A single turn carries every row of the set below to another of its rows. Some are shown first; where does it send the rows asked next?
K_317: [-10  17   9   4  27 -14  -3  -5   3 -11  30   5   7  -2 -22  13   8 -39
  -3  22  21]
K_104: [  4 -11   9  -1  -5   7  -8   4  17   4  10 -17 -29  -9  19 -16  17  20
  -1  -9 -20]
K_402: [-26  32 -12  22 -17  -9 -15  29   7  28 -13  -2   2   4 -12 -18 -11   7
 -17  14  20]
K_215: [  1  18 -12 -11 -15 -20  -1   7 -36  -7 -39 -41   7  10  14   5  11  -5
  -2  14   1]
K_984: [ -7  13   5   6  29  -9   3  -7   4 -16  35   3   3  -6 -19   7  11 -37
   4  20  20]
K_786: [-15  13  15  -6  33  13 -14  -7   2 -26  22   3   4 -17   0  10   7 -25
   7  34   2]
K_142: [  4  -4  16  12 -11  13  -3   1  24  -5   1 -27 -41  -9  18 -15  14  11
  -4   8 -13]
K_441: [ -5  27  11 -11  26   2 -17 -10 -18  -6  23  -2  18   6 -22   4  11 -31
  10  21 -12]
K_730: [  1  10 -15 -18 -22  -9  -3   6 -23  -8 -41 -47   4   2  17  10  18  -9
   5   8   7]
K_274: [-19  44   2  23  -9  -6 -24  28  13  27 -11  -9   2   2 -12 -12 -17   7
 -17  10  15]
K_959: [ -5  13 -12 -10 -12 -21  -7   3 -31 -16 -46 -45   4  -6  10   9   1  -8
  -6  19   3]
K_122: [ 16   4   6  12  -5   3  -5   5  19  -7  13 -42 -34 -10  18 -20  13  11
   0  -1 -15]
K_394: [-20  10  12  -9  32  13 -14  -3  -8 -24  18   6   5 -19  -1  18   9 -25
   7  30   1]
K_382: [ -4   6 -13 -13 -13 -21  -5   3 -37 -10 -43 -39   5   3  15   2  13  -7
   5  14   5]
K_761: [ -9  18   1  11  23 -18   3  -9   3 -15  29   2  -1  -2 -21  15  12 -34
   0  28  23]
K_212: [-21  38 -10  26 -15  -9  -7  28  14  18 -10  -4   2   7  -8 -17 -16   9
 -20  22  18]
K_512: [ -6  25   8  -8  22   2 -16 -14 -21   2  23  -6  20   8 -21  11  15 -30
  15  19 -13]
K_272: [  2   2 -15 -20 -10 -26  -5   0 -26  -2 -39 -36  14   6  17   3  13  -5
   7   7  10]
K_393: [-24  23 -13  21  -9  -8 -10  19  18  21 -21   6   6   3 -13 -21 -18  14
 -12  15  21]
K_81: [-20  19  13 -15  32  10 -18  -3  -2 -26  22   3   3 -17   3  16   5 -24
   2  35   2]
K_808: [-24  14  11  -9  27  15 -21  -7  -3 -22  21   4  -2 -20   4  18   9 -18
   6  38  -1]
K_124: [ -1  -2   8   8 -13   4  -6   7  18  -3  19 -28 -35  -9  24 -22  12  16
   4  -2 -15]
K_899: [ -3   8  -8 -23  -5 -10  -4  12 -27  -4 -45 -46  -2  11  19  -5   8 -17
   6  10   7]
K_843: [-11  35 -14  33  -7  -9 -18  31  15  19 -16 -22  -3   4 -13 -25 -10  10
 -11  12  13]
K_961: [  0   1  10   7 -18  14  -1  11  24  -2   9 -28 -35  -7  13 -13  16  14
  -1  -8 -14]
K_720: [ -1  -2   1  13  -9  -6 -11  12  16 -11   2 -43 -37 -19  15 -11   7  15
  -7  -3 -21]
K_171: [  0   6 -12 -17 -20 -13 -12   4 -29   4 -39 -44   7   2  12  13  14 -16
  -6  16  -5]
K_418: [ -8  21  -9  -5  -8 -24 -19  14 -26  -3 -42 -50   7   1  16   6   7   0
   6   7   2]
K_563: [-23  36 -13  19 -23   1  -9  27  15  20 -22  -8   7   5 -18 -16 -15   4
 -12  14  22]
K_340: [  4   2  11   7 -11   8  -2   7  15 -10  12 -29 -35  -6  25 -15  11  18
  -3   0 -26]
K_687: [-19  37  -4  24 -20 -11 -11  21  19  25 -15 -11   7   9 -10 -14 -18  -5
 -10  17  22]
K_367: [ -7  19  11 -14  27   2 -15 -11 -19  -7  19  -1  20  -1 -25  10  11 -36
   8  21 -11]
K_505: [ -5  -2  14  -2  -7   7  -4  17  24  -1   9 -30 -41  -4  22 -18   6   5
  -3 -11 -14]
K_365: [-23  27 -12  12 -11  -4  -7  33  14  22 -21  -7  -4   9 -17 -24 -21  -5
 -18  12  19]
K_599: [ -7  19   6   3  26 -17   0  -8   4 -19  32   2  -1  -2 -22  12  11 -35
  -5  21  18]
K_158: [-10  24   9  -8  24   5 -14  -5 -20  -1  24   2  22   2 -20   7  11 -37
   9  17  -7]

K_441 goes to K_599
K_122 goes to K_959
Now these:
K_104 goes to K_272
K_984 goes to K_394
K_142 goes to K_171
K_212 goes to K_340
K_124 goes to K_382
K_761 goes to K_808
K_418 goes to K_843
K_730 goes to K_563
K_786 goes to K_367
K_365 goes to K_505

A single turn carries every row of the set below to another of its rows. Some are shown first; where does it send the rows asked next?
K_3: [ 25 -19  -1 -18 -32 -10  -2 -26  18 -27  20  24 -25   0  16   6 -71 -31
 -13  -7   2  15]
K_758: [ -8   0  15  -7 -37 -19  -5  -4  22  17  31   9   6   1 -25  -3 -25 -17
 -15  30   1   4]
K_967: [ 22 -19   0 -25 -43 -26  -2 -26   6 -15  21   9 -41   4  16   3 -61 -22
  -5 -13  -6  28]
K_96: [  2 -33  -7 -17 -23 -11 -22   2   0 -21  13  10 -35  10 -18  -9 -44  21
  -6  -4  13  18]
K_775: [-13  -3   7   4 -24 -15  -3  -4  28  25  40  -1   6  -1  -2   3 -14 -11
   1  23   2   6]
K_25: [ 11   0 -16   0 -36  25  13  -1  -4   3   0  16  -4  -1 -13   9 -52 -34
  -9  30  -3  32]
K_925: [ -6 -34  -2  -1 -42  -7 -21  -3   9 -28  18  17 -38  18 -15 -19 -35  12
  -8  -1  10  12]
K_610: [-10 -47 -47  -6 -42 -17  13  -6   0  -2  13  -4   1  11  -6 -39 -16  17
  11  -6 -16  11]
K_369: [  5 -36  -9 -14 -53 -16 -18  14   2 -19  24  -1 -32  15  -4  -1 -35  15
  -6   0   7  30]
K_184: [-18 -49 -47   3 -44 -24  16 -17  15 -10   3  10 -16   9 -10 -53 -20  -2
  -3   1 -14  11]
K_450: [-13 -31 -33  -7 -29 -24 -23 -28  20  42  21   8  -6  -3  33 -15 -18  -7
  -4  11  16  -3]
K_986: [ -6 -36 -44  -2 -33 -14  -3 -27  18  35  15  13   4  -7  14 -30 -21 -15
 -11  17  36  -6]
K_643: [ 37  -9 -17 -11 -44 -21   0 -16  14 -13  34  14 -29   1  18   5 -66 -27
  -2 -13 -11  30]
K_26: [ 34 -18 -15 -28 -24 -24  11 -27  21 -16  23  12 -30   5  15   5 -69 -27
  -7  -3   7  25]
K_356: [ 32 -12 -13 -12 -32 -17   5 -11  16 -17  17   2 -40 -14  11   3 -62 -32
 -18  -3  11  24]
K_740: [ 11 -38 -50 -21 -40 -27  11 -11  -2  20  -4  39  20  -4   3 -16 -38 -27
   3  -6 -32  32]
K_964: [ 12 -32 -11 -10 -32 -17 -19   7   8 -20   2  -3 -35  20 -20  -8 -21  12
  -5  -6  13   4]
K_506: [-14 -47 -39  -6 -41 -20  18 -13  -5  11   7   9 -11   6 -18 -48 -21   5
  12  -4 -26  24]
K_425: [ -7 -13   8   9 -25 -13 -13  11  38   6  29  13  -1  -3 -16  -8 -18 -13
 -11  30  -4   2]
K_875: [ 10   5 -26 -10 -35  17   2   8   1   9  12  32   3   1   4  20 -47 -26
   2  13 -16  40]
K_977: [-16 -41 -43   3 -25 -12 -18 -19  35  26  12  10  -1   5  27 -26 -14 -11
  -9  27  11  -9]
K_835: [  3  13 -24 -20 -25  25  16 -10   1   5  -1  22   1   4  -8  11 -45 -29
  -6  21 -18  25]
K_920: [ 22 -16 -36  -3 -14 -19  -9 -42  11   9   0  19   1  13  44 -27 -50 -30
 -17   2 -17  -1]
K_890: [ -4 -55 -49  -3 -41 -15  16 -16   1   1  -1  -6  -9  -9 -20 -43 -27  -5
   2  -5 -11   0]
K_838: [ -7   1   3   8 -43 -14  -6  12  14   9  39  -4   8   7  -6   2 -17  -8
 -13  27  -2  19]
K_882: [-12 -29 -41  -8 -37 -10 -15 -27  36  37  23  14  -7   7  12 -22 -19  -6
  -5  26  26  -6]
K_606: [  0 -10   5  10 -32 -24  -3  -1  19   9  23   5  10  19 -23  -4 -10 -17
  -8  28  18   4]
K_927: [ 21  -7 -37  -7 -23 -21 -11 -49   2  19  14   9 -21  11  45 -18 -48 -21
  -4 -11 -13   7]
K_739: [-11 -33 -38 -10 -44 -24 -10 -17  25  28  29   5  14   5  26 -14  -7  -3
  -4  13  20  -4]
K_892: [ 11 -32 -47 -28 -29 -17  17  -9   9   5 -26  49   4   6   8 -25 -32 -33
  -9   4 -26  28]
K_27: [ -6 -38  -8 -20 -47  -6  -7  -4   2 -15  15   7 -41  18 -14 -12 -30  18
  10 -11   6  21]
K_692: [ 30 -12 -46 -11 -32 -18 -15 -34  -3  28  16  23   2   5  43 -28 -47 -13
 -10 -13 -10   6]
K_493: [-19 -43 -50   2 -30 -22  14 -19  12  -4  11  -2 -16  -2 -25 -37 -27   6
   7  -4 -18  12]
K_126: [  3 -31 -44 -25 -32 -17  22  -9   6  25 -11  41   6   2   1  -9 -29 -31
  11   8 -30  43]
K_708: [ 21 -34 -49 -13 -34 -21   3 -15   3  17 -25  40   3   8 -13  -7 -38 -39
   4   2 -26  24]
K_477: [  3   8  -4 -14 -19  15   8   6  -1  21   7  25   4   0   3   9 -37 -20
  -2  24 -15  39]
K_422: [ 15   6  -8 -14 -19  25  16   8  10  -4   3  35   0  -6  -3  -3 -48 -26
  -8  19 -18  24]
K_507: [ -5 -33 -54 -27 -30 -29   6 -15   4  15 -25  36   3   0  -8 -12 -32 -31
 -10   8 -28  31]
K_751: [ 40   1 -45   1 -14 -27 -10 -35   8  20   3  26 -10  11  26 -25 -44 -27
 -13 -10   0   6]
K_297: [ 28  -9 -43  -7 -17 -29  -9 -42   7  25   9  12 -11  19  34 -39 -50 -18
 -18   8  -8  10]

K_920 goes to K_3
K_875 goes to K_838
K_775 goes to K_450
Now these:
K_890 goes to K_708
K_26 goes to K_96

